Some points, one per row:
Array([-0.25, -0.02, -0.53, 1.58, -0.09, -0.46, 0.45, 1.67, 0.25, -0.58,
       0.73, -1.32, -1.68, -0.82, -0.20, -0.23, -0.22, 0.52])
Array([-0.05, 0.47, -0.77, 0.33, -0.23, -0.66, -0.89, 0.69, 0.48, -0.07,
       0.18, 0.62, -0.51, -0.10, -0.38, -0.41, 0.22, 0.45])
Array([-1.20, -0.37, -0.79, 0.65, 0.03, -0.21, -0.33, -0.48, 0.02, 0.25,
       0.07, -0.25, 0.68, 0.96, 0.34, 0.20, 0.42, 0.15])
Array([-1.42, 1.32, 0.92, -1.17, 2.22, 0.01, 1.59, 0.98, 0.84, 2.63,
       -0.02, 0.95, 0.63, 1.59, 1.37, 0.15, 2.42, -1.58])
Array([-0.47, -0.61, -0.78, -0.08, -0.37, -0.32, -0.76, -0.01, -0.24, -0.25,
       -0.44, -0.91, 0.54, -1.19, -0.05, 1.19, 0.29, 1.02])
Array([-0.96, 0.11, 0.41, 0.14, -1.63, -0.88, 0.62, 1.11, 1.58, -0.43,
       1.00, 1.14, -0.16, 0.75, -0.13, 0.13, 1.54, -0.02])
Array([0.38, 0.30, -0.39, -0.01, 0.50, 0.55, 1.26, 0.57, 0.03, 0.67,
       -0.49, 0.75, -0.09, 1.50, 0.14, -0.16, 0.22, -0.54])
Array([2.16, 0.20, 1.13, 0.64, -0.82, 1.54, -0.25, -0.23, -1.03, 0.14,
       -1.13, -0.15, -0.98, -0.70, -1.01, 2.78, 1.08, -0.99])
Array([2.50, -0.12, 0.14, 1.94, 0.62, 1.69, -1.31, -0.75, -1.68, -0.26,
       -1.63, -0.63, 0.68, -0.83, -1.56, 0.42, -1.03, 0.90])
Array([-1.63, -0.40, 1.30, -0.78, -1.11, -0.21, 0.09, -1.24, 1.09, -0.79,
       2.46, 0.36, 0.39, 0.51, 0.35, -0.23, -1.29, -0.83])
Array([1.42, 0.32, 0.30, -0.44, -0.78, 0.19, -1.34, 0.11, 0.92, -0.85,
       -0.41, -0.38, 0.14, 0.26, -1.02, -0.48, 0.71, -0.11])
Array([-0.47, 0.12, -1.51, 1.68, 0.32, -1.00, -0.80, -0.25, -0.41, 0.02,
       -0.30, 0.64, -0.46, -0.50, -0.73, -0.06, -0.88, 0.91])
Array([-0.18, 0.20, -0.76, 0.74, -0.50, -0.69, -0.15, 0.54, 0.36, -0.64,
       0.39, -0.57, -1.09, -0.40, -0.13, -0.17, -0.09, 0.51])
Array([-0.23, -0.42, 0.05, 0.50, -0.49, 0.39, 0.25, -0.48, -0.32, -1.11,
       0.33, 0.59, -0.38, -0.64, -0.68, 0.18, -1.07, -0.31])
Array([0.77, -0.14, -0.67, -1.18, -1.11, -0.98, -0.86, -0.09, 0.55, -0.70,
       -0.67, 0.72, -1.20, -2.30, -0.06, 1.96, 1.23, 0.15])
Array([-0.61, -0.31, 0.26, -0.40, 0.04, -0.81, -1.40, -0.80, 1.87, -2.88,
       -0.04, -1.28, 3.15, 0.56, 0.89, 0.90, -1.05, 2.01])
Array([-0.02, -0.87, 0.20, -0.17, 0.03, -0.79, -0.11, 0.10, 0.19, -1.12,
       -0.12, 0.37, 1.14, -0.43, 0.08, 0.82, -0.58, 1.40])
Array([0.97, 0.06, 0.17, 0.40, 0.27, 1.67, 0.62, 0.25, -0.83, 0.51,
       -0.56, -0.03, 0.05, 0.14, -0.24, 0.22, 0.23, -0.42])
Array([0.08, 0.44, 1.56, -0.66, -0.35, 0.21, 1.55, 0.56, -0.38, 0.75,
       0.47, 1.24, 0.02, 0.43, -0.17, -0.23, 1.39, -2.33])
10 more points follow, each with its number after it:
Array([1.65, 1.28, 0.52, -0.15, -0.91, -0.12, -0.42, 0.41, 0.55, -0.31,
       -0.17, 0.63, -1.59, 0.65, -0.43, 0.00, 1.18, -0.60]) 0
Array([1.57, 0.60, 0.22, -0.68, -0.15, -0.79, -0.05, 0.28, -0.28, 0.31,
       -0.46, 0.54, -1.11, -0.49, 0.58, -1.02, -0.48, 0.63]) 1
Array([1.03, 2.93, 0.20, -0.61, 1.39, -1.81, -0.32, 1.22, 1.25, 0.15,
       1.91, -1.09, -3.35, 0.86, 1.04, -2.17, 0.73, -0.20]) 2
Array([2.23, 0.22, 2.14, -0.58, 2.53, 6.00, 2.65, 2.24, -1.58, 0.41,
       -0.11, -0.08, 5.47, 1.61, -0.50, 3.38, 1.27, -1.72]) 3
Array([1.02, 1.75, 2.09, -0.89, -0.63, 0.46, 2.31, 0.50, -0.23, 1.50,
       0.54, 1.90, -0.57, 1.78, -1.19, -0.67, 2.00, -3.67]) 4
Array([-0.03, 0.36, 1.43, -0.95, -0.68, -0.14, 0.65, -0.28, -0.34, 1.62,
       0.17, -0.73, -0.27, -0.25, 0.52, -0.21, 0.65, -1.18]) 5
Array([-1.48, -0.59, -0.66, -1.19, 0.07, -0.24, -0.01, -2.25, -0.84, 0.90,
       1.32, -0.84, -0.21, -1.39, 0.80, 1.14, -1.33, 0.10]) 6
Array([3.58, 1.12, 1.50, 0.04, 0.83, 1.33, 2.10, 2.78, -2.10, -0.21,
       -1.71, 0.65, -2.60, -0.23, 0.18, -0.03, -1.54, 0.13]) 7
Array([-3.41, -1.27, 2.18, 1.23, -0.23, 1.40, 0.63, -1.47, -1.06, 0.12,
       2.99, -0.25, 0.81, -0.64, -1.57, -0.85, -1.37, -2.32]) 8
Array([0.55, 1.20, 1.31, -0.38, -1.47, 0.92, 0.13, -0.10, 0.44, 0.50,
       0.09, 0.51, -1.03, 1.43, -0.77, -0.21, 1.70, -2.63]) 9
Which of these numbered points is nearest to each point below by angle, seen from the average point of the first points? Its number follows each.
Array([-0.69, 0.56, 0.07, -0.49, 0.50, 0.05, 0.87, 0.74, 0.72, 0.81,
       0.15, 0.15, 0.11, 1.09, 0.43, -0.03, 1.33, -1.11]) > 4
Array([1.44, 2.15, 1.81, -0.07, -1.43, 1.21, -0.03, 0.09, -0.15, 1.17,
       0.23, 0.95, -1.19, 1.27, -1.38, -0.08, 1.94, -2.57]) > 9
Array([0.67, 0.71, -0.40, -0.58, -0.38, -0.61, -0.30, 0.07, -0.31, 0.06,
       -0.66, 0.18, -0.89, -0.05, 0.49, -1.10, -0.45, 0.29]) > 1
Array([1.24, -0.03, 0.75, -0.14, -0.03, 0.32, 0.20, 0.52, -0.52, -0.03,
       -0.21, 0.10, 0.08, -0.45, 0.06, 0.70, 0.22, -0.23]) > 7
Array([-1.84, -1.25, 0.35, -0.28, -0.34, -1.05, 1.30, 0.34, 0.62, -0.80,
       2.04, -0.08, 0.11, 0.21, 0.47, -0.48, -1.72, -0.19]) > 8
Array([-1.68, -4.21, -0.67, 0.39, -0.51, 0.07, 0.09, -1.24, 0.89, -2.36,
       1.97, -1.90, 6.12, 1.24, 0.25, 0.95, -1.98, 1.20]) > 8
Array([-1.87, -0.41, -0.04, -0.51, -0.11, 0.00, -1.89, -1.11, 0.94, -1.18,
       0.86, 0.15, 0.76, -0.65, -0.34, -0.90, -1.00, 0.24]) > 8
Array([0.81, 0.34, 0.24, -0.28, -1.16, -0.52, -0.07, 0.06, 0.52, -0.42,
       -0.25, 0.20, -0.67, 0.20, 0.32, 0.68, 0.44, 0.22]) > 0
Array([-1.96, -1.09, -1.88, -0.29, 0.35, -1.13, 0.36, -3.45, -1.68, 2.18,
       -1.27, 1.41, -1.33, -0.50, 0.67, -0.57, -1.44, -0.37]) > 6
Array([-0.45, -0.65, -0.03, -0.97, 0.28, -0.03, 0.33, 0.03, 0.25, 0.05,
       0.14, 0.15, -0.17, -1.00, 0.75, 0.49, -0.70, -0.16]) > 6
Array([-0.43, -0.63, -0.78, -0.26, -0.03, 0.19, -0.02, -0.82, -0.52, -0.43,
       -0.64, 0.11, -0.34, -1.76, 0.40, 1.54, -0.17, 0.76]) > 6
Array([-2.17, -0.31, -1.66, -0.37, 0.97, -0.97, -2.66, -0.55, 0.50, -0.59,
       -0.05, -0.21, 1.62, 0.19, 0.88, 0.71, -0.19, 1.63]) > 6
Array([0.17, 0.08, -0.35, -0.10, -0.77, -1.04, -0.69, -0.30, 0.15, -0.27,
       -0.47, -0.19, -1.81, -0.79, 0.36, -0.71, -0.34, 1.09]) > 1
Array([2.58, -0.84, 0.86, 0.86, -0.05, 1.29, -1.23, 1.14, 0.24, -1.66,
       -0.39, -0.89, 1.94, -0.63, -0.72, 1.25, 0.26, 1.02]) > 3
Array([-0.03, -0.15, -0.27, 0.37, 0.03, -1.10, 0.29, 0.85, -0.01, -0.49,
       0.19, 1.13, -0.12, -0.28, -0.39, -0.18, -0.27, 0.74]) > 1
Array([2.80, -1.35, 0.15, 1.26, 0.55, 1.32, -1.13, 0.36, 0.07, -1.34,
       -1.08, -1.03, 2.76, -0.85, -0.45, 1.08, -0.86, 1.52]) > 3
Array([-0.22, -0.82, -0.49, 1.55, 0.10, 1.70, 0.36, -0.57, -1.04, -0.60,
       -1.62, 0.79, 0.98, 0.19, -1.37, 0.22, -0.47, -0.08]) > 3
